The rows below fall into families. The same turns and mirrors carry the whole set onto itself and the rows of a family onto each other. For each named row, which other rows are in its family? Write them in the order they are listed.
These 32 rows form 4 families of 8 rows each.
pizo: [-12  25 -34  17 -22  29  25  -8  19 -13  46  42 -20]
dat: [ -2  -6 -14  29 -30  24 -35   1 -18 -11  15  66 -13]
lafa: [ 12  21 -38  31   2   9 -31 -32 -11  -6  32  49 -19]
Lurak: [ 14   7 -18  15  -2  -8  -5 -17 -10  31  32  49 -29]
kesa: [-21  12 -42 -10 -27  28  18  29   4   4  36  34   4]
veg: [ -1  -2 -39  18 -13  14 -48   9 -29  -8  12  58   8]
nem: [-30  21   1   2 -20  29  -5  11  36 -21 -51 -10  53]
zapur: [-19  46 -26  14 -27  -2  17  18 -16 -11  28  52  20]
dolin: [-18  52 -17  15 -44  -1  -3 -12 -24 -10  33  46   1]
Dise: [  6  -1 -11  -2  15   2 -43 -24 -10  10  24  48 -35]
zok: [-18  36 -27  31 -29  26  18  -7   8 -29  36  50 -11]
vaso: [-25  49   0 -16  10  -5  -6 -15  47  13 -25 -37  23]
zuset: [-33  49   2 -14 -23   2  15 -10  -4 -21  36  41 -13]
tate: [-13  35  -5  -4  -4   2  21  -1  42  12 -37 -21  41]
Nuvem: [ -1  27  -5  37  18   4 -63 -17  44  -6 -40 -23  20]
Vizad: [-18  11 -37 -16 -37  35  -4  -5  -4   3  44  29 -15]
saze: [ 11  24   0  22  14  -4 -43 -18  15   5 -62  -3  45]
rizek: [-43  35   3  -1 -13  26 -45   3  38 -33 -40 -18  38]
pelur: [-42  24  -8 -22 -31  29  13  -3   7 -20  39  33 -18]
seme: [ -4  -2  -3   8   4   5 -52 -20 -22 -15  17  59 -29]
gigub: [ -9  36  28  25  21 -17 -39  -9  32  -4 -53   0  33]
Geliz: [-22  51   9  23   0  12   0   3  67 -14 -25 -23  26]
demug: [-29  36   6  22  -6  25 -11  13  70 -16 -30 -24  21]
gokal: [-14 -12   7  -4  23  19 -44   0  56  12 -44 -15  12]
met: [-30  49  20 -13 -28  17  -1   1  49  11 -20 -33   9]
lovi: [ 16   8 -42  11  15 -10 -20  -4 -24  26  24  43  -2]
geb: [  3  -3  24  13   8  16 -70  -8  30  13 -41 -11  -1]
Vibiz: [  7 -10 -18  -2  15  24 -44  -7  32  15 -49 -15  30]
Fep: [  9  23  27  19   9  -9 -66 -19  21  17 -45  -7   6]
fem: [-37  50  27  -2 -35  23 -17   2  43 -15 -34 -23  19]
Luvan: [  3  21 -11  27  23  10 -57 -17  50   0 -35 -30  15]
Damab: [  6   5 -44  31  -5  27 -39 -30  -6 -14  26  45 -22]

Which other rows belong to the same family as lovi? kesa, veg, nem, zapur, tate, saze, Vibiz
Which other rows belong to the same family as Fep? Dise, zuset, pelur, seme, met, geb, fem
Which other rows belong to the same family as Damab? pizo, lafa, zok, Nuvem, Geliz, demug, Luvan

The rows below fall into families. The same turns and mirrors carry the whole set onto itself and the rows of a family onto each other. For each named row, which other rows are in its family? Write them in the order they are listed.
These 15 rows form 5 families of 3 rows each.
T: [ 18 -56  -6  23  12  -3 -14  26 -13 -14 -26]
K: [-24  44 -10   3  19  16  30  39  23  19  13]
H: [-56 -34 -12  -6 -10 -47  17  -1  30  -6  -9]
R: [-21  20 -26 -43  -2  -1  20  13  27 -13 -32]
P: [ 23  16 -15 -13  25  43   1 -18  14   0  -9]
J: [-36 -29   1  18  53 -20  27 -12  10  41  26]
Z: [ 49 -30 -17  -3  -3 -15 -18  26   0  -7 -28]
C: [ 13   8 -24 -53  24 -10  17  29  22 -27 -14]
U: [ -7  -5 -15 -22   6 -31  13 -48  47  18  18]
S: [ 17 -29  27  25   5 -21  15  38 -14  10  49]
F: [ 14 -19  -5  44 -32   0 -20 -15  18  15   0]
X: [-35 -57 -12  -1   7 -35   5 -25  11   8 -25]
D: [-6 21 19 -9 19 18 35 45 -5 -7 36]
B: [-39 -21  25  -7  31 -22  42   4   2  11  49]
A: [ 46 -10  -3  27  17 -27   0  40   7  33  31]

Which other rows belong to the same family as B? S, D
Which other rows belong to the same family as P? U, F
Which other rows belong to the same family as A? K, J
Which other rows belong to the same family as X? R, Z

The rows below fall into families. The same turns and mirrors carry the whole set onto itself and the rows of a family onto each other. For each named row, which other rows are in its family? Write them in the order they are listed.
These 30 rows form 6 families of 5 rows each.
suv: [ 25  -6  -2  -9  27  18  42 -12  -5   6  67  -2 -32 -18  34  32  -6  -6
  13 -30  -7  20 -44  -5   7 -64  16  37  13 -12 -34 -28 -20 -47  -6 -44
  -4  17 -14 -38  15   3]
zomi: [ 38  22 -29  22  -3  19  33   8  12  49  71 -16 -40  -4  17   3 -19  -3
 -17   5 -14  24 -58   8 -23 -55  36   0  18  27 -39 -27 -47 -38 -20 -36
  21  24  10 -52 -15  18]
Kovoz: [-15  -3  14  35  36  33  15 -20  -9 -13  -3 -24  16  15  -8   4   7 -17
 -14  -6 -60  40   5 -13  27 -37 -20  13  15  38   4 -21  -1  17 -10 -22
  26  -4  -8  -2  18  44]
Kuvu: [-32  22   9 -58  37  37  42 -20  17 -17  -3  26 -44 -31   1  -2  19  -7
  34  11  21  16   7 -54 -32   7  48  -5 -22  -1 -35   0  18  35 -34 -29
  50 -10  19  25 -21   5]
dusug: [-36  35  -3  17  48  37  -4   9 -14   1 -38  -2 -24  10 -14 -27  -5 -25
 -23   4 -53  57  -7  -2 -10 -23   2 -28 -25   5  11 -15   0  40 -13  -7
  31  29  23  46 -35  36]
Sofeg: [ 34  30  21  49  -6  25  28 -11  39  36   1   0   7   9 -33  -8  27   3
  12  45 -25  33  14   3  -4  -7  60   8  24  52 -22 -24 -27 -13 -60   7
  -3  -1   7 -27  -5  -9]
Tar: [-23  55  20  14  26  22  -6  32  13   1 -21 -37 -18 -26  29   0 -11 -32
  10 -10 -52  48  -1  15  13 -56 -18  -6  23  -6 -11 -33  -6  37 -12  -3
  57 -11  14  17 -58  47]
niru: [ 18   7  26   9  -9  35  21 -32  37   9 -41   5  -3   0 -11 -13  40  11
  48  24  -4  23   6  35 -18 -12  42  21   3 -10   7  10 -40 -14 -61  31
 -28  -6  25  -2 -32 -26]
fus: [  0 -11   4  13   5  22  34 -25  32  15 -18  28  -4   3 -24   2  23 -11
  62  67 -22  82  14  13 -12 -30  39 -41  26   2  41 -22 -18  -2 -61   0
  -3  -1  14  28   1  -3]
keto: [ -7  38  18  37  -8  26  44  14  37  56 -18 -39 -54 -24  -1 -24 -30 -20
  67 -33 -14  19 -38 -20   1 -31 -21  12  -5 -34   3  -8 -36  29 -18  -3
  26 -13  -7  17 -92  13]
ner: [-24  17  -6 -52  -3  48  32 -40  22 -39  -6  -8 -26 -29  37  -2  26   3
  39   4  37 -12  -4 -33 -37 -22  20  -1   5  -4 -27  28  -9  19 -36 -22
  55 -39  37   4 -21  36]
kapu: [ -9  -5 -24 -46   7  34  57 -21  16  -8  48  28 -38 -31  24  24   3 -12
  69  42  31  45 -18 -45 -47 -48  36 -50  13 -12   5  -6   1 -11 -37 -40
  41 -25  13  22  -4  38]
kava: [ -3   3 -11 -39  56  14   7  27 -13  10  46  32 -51 -15  33  11   1  -4
 -18  -1 -17  38 -46  16 -32 -65  35  -8 -30 -14 -21 -27 -17  -5  -4 -32
  17  41   9 -12 -40  -1]
Zaran: [  6   2 -25  33 -13  36  62 -25  23  49   6   6 -41   6 -30 -23 -21 -22
  84  27   1  63 -43 -15 -32 -31  13 -46  -3 -26  50  -1 -42  -9 -40 -10
 -16   3   5  41 -31  18]
poka: [ -7  47 -13  44   3  43  13  -4   6  11  13 -32   0   9  -7 -21  -2 -19
 -21  25 -38  26  -4 -28  -8 -29  12 -24  26  69 -18 -10 -16  22 -23 -21
  58  -9  22   1  -3  74]
zuvu: [ 16 -14 -35 -10   6  21  42   5   9  37  65  25 -42  -8  18  13 -18 -15
  42  31   1  62 -59  10 -39 -82  31 -44   5 -28  25 -22 -41 -34 -24 -29
  -2  12   3   0 -23  18]
mivas: [  7  29 -22  31 -30  48  40 -29   9  31  -8 -29 -47  -5  -2 -41 -16 -13
  51 -28  17  -1 -64   3 -27 -31   0  -2 -20 -48  10  27 -58 -11 -24   4
 -14   4  24  24 -61  23]
pud: [-18   4   7 -14  19  39  58 -45   6 -25  23 -21 -26 -22  11  20   1 -12
  39 -24   6   6  -7 -74   7 -16  -1  20  16  14 -28  -1  16   6 -20 -52
  45 -24  -8  -3  21  37]
nek: [ 28  52 -15  67 -33  47  66 -24  28  71  19 -34 -38   4 -37 -37 -17  -9
  44  -2   5   5 -47 -35 -15   5  31  -8   5  21 -20   0 -51 -19 -35 -16
   0  -2   8   3 -31  23]
buge: [ -9  43  34 -29  12  27  41  11  43   2   9 -19 -37 -57  36  11  10 -14
  77  -9  15   4   2 -47 -14 -29  12  18  11 -21 -44 -11   4  25 -28 -17
  63 -44   6   6 -65  16]
Bak: [  8  24  -7 -16  -9  36  54 -24  35  10  52  -9 -35 -23   9   8  13   6
  25  25  25  -1 -11 -60 -29 -12  48   1  27  51 -56  -3  -9  -3 -37 -45
  59 -27  21 -30  -2  28]
gike: [ -7  23 -16   8  16  38  54  -8   0  49  -3   0 -75  -6 -21 -35 -31 -18
  44 -30  10  18 -62 -36 -29  -3  15 -14 -53 -35   1   7 -26  15  -9 -21
   7  24   5  36 -69   3]
fogi: [ 25  20   4  51   6  48  61 -28 -11  39  35 -34 -24  -3 -16 -18 -27 -25
  44 -51 -14  15 -54 -35  19 -24 -11  20 -13 -24   5  -7 -34 -32  -4 -17
 -28  14 -25  13 -17  25]
Rubod: [ 25  -4  48  40  18  31  47 -35  19  20  -4  -3  15   1 -36   2  29  -2
  49  -4 -25  28  11 -26  20  -2  19  40   2  12   7 -17 -17 -15 -41   5
 -32  -5 -22  -5   4 -18]
gapo: [-30  12 -25  -4  17  38  19 -13   3 -15   8  11 -11  -2   7   4  -3 -32
  30  46 -29  76  -4 -14 -17 -53   7 -68  24   7  34 -19  -1  10 -35 -23
  45 -12  23  42   3  70]
meba: [ 17   1 -22 -38   3  21   9  -1   6  -3  41   0 -40 -18  55  12  13  12
  -2  -7   6  17 -51  42 -37 -82  22   9   2 -26 -23   2 -44 -33 -17 -22
   6  12  28 -30 -30   6]
madim: [ 10   5  28  -5  36  12  26  -5  28  32 -27  38 -37   1 -34 -10  28   3
  30  21 -17  48  -2  21 -17   0  55  13 -28 -10  -2 -17 -18   4 -48   6
 -22  28  13   4 -30 -55]
vego: [ 22  14  24  -3  29   4  11  51  29  35  37 -11 -40 -42  48  19  -8  -7
  29 -11 -23  35 -32  27  -8 -79   9  19   5 -23 -24 -32 -32  -3  -9  -7
  24   0  -5 -35 -77  -6]
Zanul: [  3  28  52   5  13   2  24  12  60  21 -36  -7 -25 -28   2  14  24  -2
  62  12 -24  43  24  21  16 -25  25  33  26  -9 -15 -27 -16  23 -49  13
  13 -14   8  -9 -52 -38]
Povab: [-25  24  -4  14   6  42 -17 -10  -3 -30 -43 -24  10   7  19 -25  20 -15
 -23  15 -38  35   0  27 -16 -48 -11 -18   5  10  14  10 -22  21 -26   8
  33  -7  39  20 -27  61]

Which other rows belong to the same family as Povab? niru, ner, mivas, meba
Which other rows belong to the same family as kapu? fus, Zaran, zuvu, gapo
Which other rows belong to the same family as Bak? zomi, Sofeg, poka, nek

The rows below fall into families. The same turns and mirrors carry the whole set onto itself and the rows of a family onto each other. For each named row, which other rows are in its family? Write them in the order they are listed.
These 15 rows form 5 families of 3 rows each.
pogu: [-47  11  11 -21  15  19   1 -14  33 -14 -53 -25 -66 -24  25 -63 -20  45
 -13 -43 -13   4 -44  92  -5   6  -3  -7  13  -6 -14 -20]
bel: [-59  24  16  -2  15   6  11  -4  51 -20 -49 -22 -56 -36  -6 -62 -28   6
  10 -48  -1  20 -37 107   4 -13  -6  -5  25  25 -11 -38]
Dabap: [-27  -6 -20  -1  26  12 -11  19  45 -13 -47 -17 -75 -34   0 -69  -7  34
   3 -59 -19 -39 -38  70   0  -9  -6  12  30  18 -11 -36]
rimi: [-35 -16  22   6  52   8  13 -61  72  74   8   6 -43  30  28  -2 -36 -12
  41  -5 -49  11  30  51   5  25 -30  16  30  26 -16   1]
Neka: [-76 -11  -1   1  77 -39  -2  44  76  24  -3   0 -60 -42  17 -20 -46  54
  10  26  -1 -20  15  20  38  66 -40 -61  -5  50  -9 -29]
dit: [-58  -6 -43   2  69 -24   1  57  63  26   4  13 -62 -47   6 -27 -13  35
  -3  38 -10 -27  27   6  28  45 -27 -22   1  62 -43 -28]
Buzum: [-54 -15   8 -10  22   0 -15   0  39 -14 -50 -40 -51 -26  -6 -74 -26  30
  12 -65 -14   5 -35  90  -1   8 -12 -15  11  -6 -13 -16]
gizot: [-76  -1 -13 -14  78 -30 -10  43  45  11  -7  15 -68 -30  45 -19 -24  64
   2  41  -2   0  11  35  40  68 -27 -53  -2  47 -22 -42]
Kof: [-40  -3   4 -11  51   9  16 -68  52  75  21  23 -53  12  55  -9 -16   2
  23   9 -47  19  34  64   3  18 -35   2  28  27   7  -1]
basag: [-50  21  16   8  62  -2  25 -49  65  65  25  34 -50  23  26 -19 -35 -34
  49  -1 -36  25  27  70  10  14 -24   0  48  47   3 -24]
zufit: [-30   2  23 -32  63  22  13 -37  90  79  12  24 -71  23  22  12 -26 -14
  46 -10 -31   2  19  33   2  25 -11  17  48  36  -8  -6]
laniz: [-17 -14   4   4  58  18  16 -45  50  74  29  23 -61   7  22 -29  -2 -20
  21 -25 -47  -8  42  30 -20   5 -11  14  38  33 -21 -18]
kolo: [-47 -12 -10 -44  23  11 -25  15  52  -6 -47 -26 -62 -23 -16 -46  -1  17
  31 -62  -2  20 -35  90   7  -7  -1  13  28   7 -20 -14]
zerip: [-80  26  -4  -3  78 -34   8  47  67   7  -8  17 -64 -39  -1 -28 -43  28
  11  31   0  17  11  38  34  57 -28 -63  10  66 -30 -66]
gid: [-71   0 -13 -46  73 -28  -4  55  81  30   7   8 -77 -62  -9 -22 -23  41
   6   9   9   1  14  15  26  47 -30 -64  -1  54  -6 -28]

Which other rows belong to the same family as kolo? zufit, gid
Which other rows belong to the same family as Neka? rimi, Buzum
Which other rows belong to the same family as dit? Dabap, laniz
Which other rows belong to the same family as zerip? bel, basag

The rows below fall into families. The same turns and mirrors carry the whole set onto itself and the rows of a family onto each other. For each named row, which other rows are in its family? Write them in the order they are listed.
These 32 rows form 4 families of 8 rows each.
lanuz: [ -3  43  34  -2 -65   7  46 -41 -13  -7 -22  -2  -6 -22 -22 -12  27  29
 -24   3  33  13  17]
nub: [  6  52  37  -5 -52  15  61 -38 -25  -8 -22  -4 -15 -28 -30   9  30  43
  -1   0  35  18  24]
miz: [  9  26  34  14 -48   8  41 -49 -21 -37 -47  -3 -10 -27 -10 -14  15  44
  -5  -1  28  30  28]
faro: [ 42 -12  92  -8 -59 -15  72 -29   8   2 -17  28   8 -10   0  41 -15 -11
  18  -2  30   6   0]
mimap: [ 24  24  20   8  -2   8  29  -2  27   6 -26  86  -2  -2 -26  58  28 -36
  41 -46  24   3   2]
taf: [ 35   1  28  32  -9  -8  -7  -6  21 -26 -38  36  13 -65 -83  34  27  -9
  12  -9  28  47 -32]
Lakep: [ 34 -14  14  10 -55 -25   9  -9  -2 -19  -6 -61  10 -58 -68  -9  14   0
  19 -25  21  11   8]
Gikig: [ 44 -66  47 -20  14  -1  -7  -8   0  21  20  38  -2 -33   7  65  17 -20
  30  -9  11  19  11]
Fisu: [ 66 -59  46  -8  20  -8 -11  22  -5  10  -1  29  -1 -23  -3  66  18 -13
  14  11  39  20  -3]
papon: [ 38 -28   5   7 -63 -22  -2  -5 -11  -8 -18 -54   5 -50 -62 -26  20   2
  13 -21  20  11  27]
Gotuv: [ 45 -36   2  13 -48 -22 -16 -32   3 -10 -12 -50  12 -50 -56  -5  13  17
   5 -47   1  18  22]
nol: [ 25   7   8 -16 -46  -4  44  -2   4  17   4 -18  -4   6 -16  13  22 -19
  53 -65  12 -30  42]
bupud: [ 49  13  22  21   2  -3  28  -1  46  -2 -25  77  -1  12 -32  63  50 -33
  23 -14  10 -12  10]
ris: [ 47 -17  80  -5 -43 -15  57  -5  22 -14 -24  21  -1  12  23  35  -7 -11
   8  14  45  -7   4]
bubuz: [ 23  -3  -5  -3   3  16 -20   4 -46  22 -14  10 -17 -53 -43  20  55  37
 -12 -16  27  41  14]
gonus: [ 36  -2   3   2   8  36 -12   4 -52  16   2   2   1 -50 -46  26  50  34
   7 -14  31  42  30]
loze: [ 16   5   0   7 -39  12  33 -19   8  -6  15  -6  -6  10   0   4  31  -7
  25 -61 -15 -24  52]
gulom: [ 35 -29  72   0 -59 -13  61 -24  17 -17 -11  14 -18 -19  29  29 -13  -5
  19  -1  11   3   7]
rivi: [ 69 -62  43   2  11  -4  -9  18 -17  35  -9  42   2 -34 -10  51  11 -18
  34  -3  17  17   0]
non: [ 56 -17  19  28  -9 -26 -11  -6  26 -26 -43  29  11 -46 -91  41  46  -9
  -2  11  24  40  -7]
paro: [ 53 -21   5   7 -61 -28   4  -9   8 -11 -22 -54  13 -27 -76  -1  30  15
  -3 -22  23   6  37]
Nivu: [ 34 -14  34  30  -8 -29 -16 -10   9 -18 -41  39  18 -61 -79  20  34 -17
   4  10  17  40 -31]
Zan: [ 48 -31  27  18 -18 -24 -15 -37  34 -21 -52  42   7 -62 -69  39  23 -17
  22  -3  11  50 -10]
vaz: [ 12  34  37 -10 -49   2  42 -29 -14 -22 -35 -14 -11   1 -11   1  25  39
 -21   4  56  15  32]
rav: [ 17  -9   4  -7  30  21 -32 -33 -41   3 -16  24   5 -40 -36  19  47  32
   3 -12  26  48  29]
bura: [ 46   7   0  -4 -49   0  42  -5  28   5  -4  -7   1  29 -16  17  33  -8
  21 -48  11 -38  52]
Gipod: [ 27  11  -3 -11 -57  10  36  -7  12  22  -4  -2 -15   9   4   8  21 -13
  36 -52  11 -37  40]
Bigig: [ 41 -16  81   0 -58 -12  59 -24  17   6 -17  29  11  -4  18  20 -13 -24
  26  12  22 -14  -1]
munob: [ 27  25  20  10   0   3  30  -9  38  14 -24  84  -6  -3 -17  54  34 -36
  24 -26   9  -8 -11]
vetut: [ 17  13  28  13 -11   4  37 -25  41 -18 -29  85 -13  -1 -18  45  45 -36
  44 -15  -1   4  23]
tade: [ 67 -61  61  -1   4   3  -3  15 -16  25   6  34  22 -37 -17  60   0 -20
  28 -12  24  20   4]
fer: [ 28  -6   6 -15  16   6 -24   3 -43   3 -12  -4  -8 -29 -42  28  55  41
 -15  -4  51  38  29]

Which other rows belong to the same family as vaz? Fisu, bupud, ris, non, paro, bura, fer
Which other rows belong to the same family as miz? Gikig, Gotuv, loze, gulom, Zan, rav, vetut
Which other rows belong to the same family as lanuz? papon, bubuz, rivi, Nivu, Gipod, Bigig, munob

The rows below fall into families. The same turns and mirrors carry the whole set onto itself and the rows of a family onto each other. For each named row, which other rows are in its family? Write them in the order they are listed.
These 18 rows form 3 families of 6 rows each.
naro: [-21  -4  36   2   5 -33 -39 -37 -17  21 -21  21 -39  -6  29]
Daka: [-52   0 -27 -26 -24   3  -8  42   3   7  10  62 -55  61   1]
fibib: [-12 -42 -27  28  27  18   1  13  15  45  28 -17 -38  55  37]
Gokir: [-14  -8  36 -15  38 -29 -56  -6  -7  25  -9  14 -27 -12   8]
Zikud: [  8 -35 -43  22  29  49   3   8  -5  33  12 -11 -34  42   8]
nom: [-19 -21  21 -14  56   5  -5  51  34  23   4  23 -10  11  19]
furem: [-39  19 -25  16  12 -15  25 -13 -59  57  30  34 -26   8  -6]
tibal: [-12 -15  -2  10 -12 -36 -50  -1 -22 -31  21  -7 -48  40  22]
marik: [-39   8  49  -4  31  -7 -40  -5 -15  48  -5  33 -39 -16  16]
Pagag: [-29 -20 -18   0 -16  -3 -44   8  -3 -33  58  11 -35  49  20]
biri: [-62   8 -35 -39  -6  -7   1  20 -27  -2  31  66 -55  30  -5]
mika: [-34 -31  15  12  40   8  30  35  41  14  -2  28 -15  35  19]
pur: [-26   5 -44  11  21  22  15 -10 -61  46   7  22 -29   2 -21]
kazu: [ -9 -51 -37  31  12  34 -33  -7 -27  40  14 -15 -27  46  21]
ruta: [-16  16  -8  36  17  20   2 -32 -52  41  19  10 -30   8 -22]
ruvap: [-46  -4  15   0  37 -11  -2  55  25  22 -13  34  -1  12  -8]
Nabuf: [-17 -12 -15 -21 -16 -23 -51 -20  -8 -29  37  16 -62  38   2]
Gilod: [-57   1 -24 -16  -5 -17  17  43 -47  18   9  65 -48  44   4]

Which other rows belong to the same family as kazu? Daka, marik, Pagag, ruta, ruvap
Which other rows belong to the same family as furem? naro, fibib, tibal, mika, Gilod

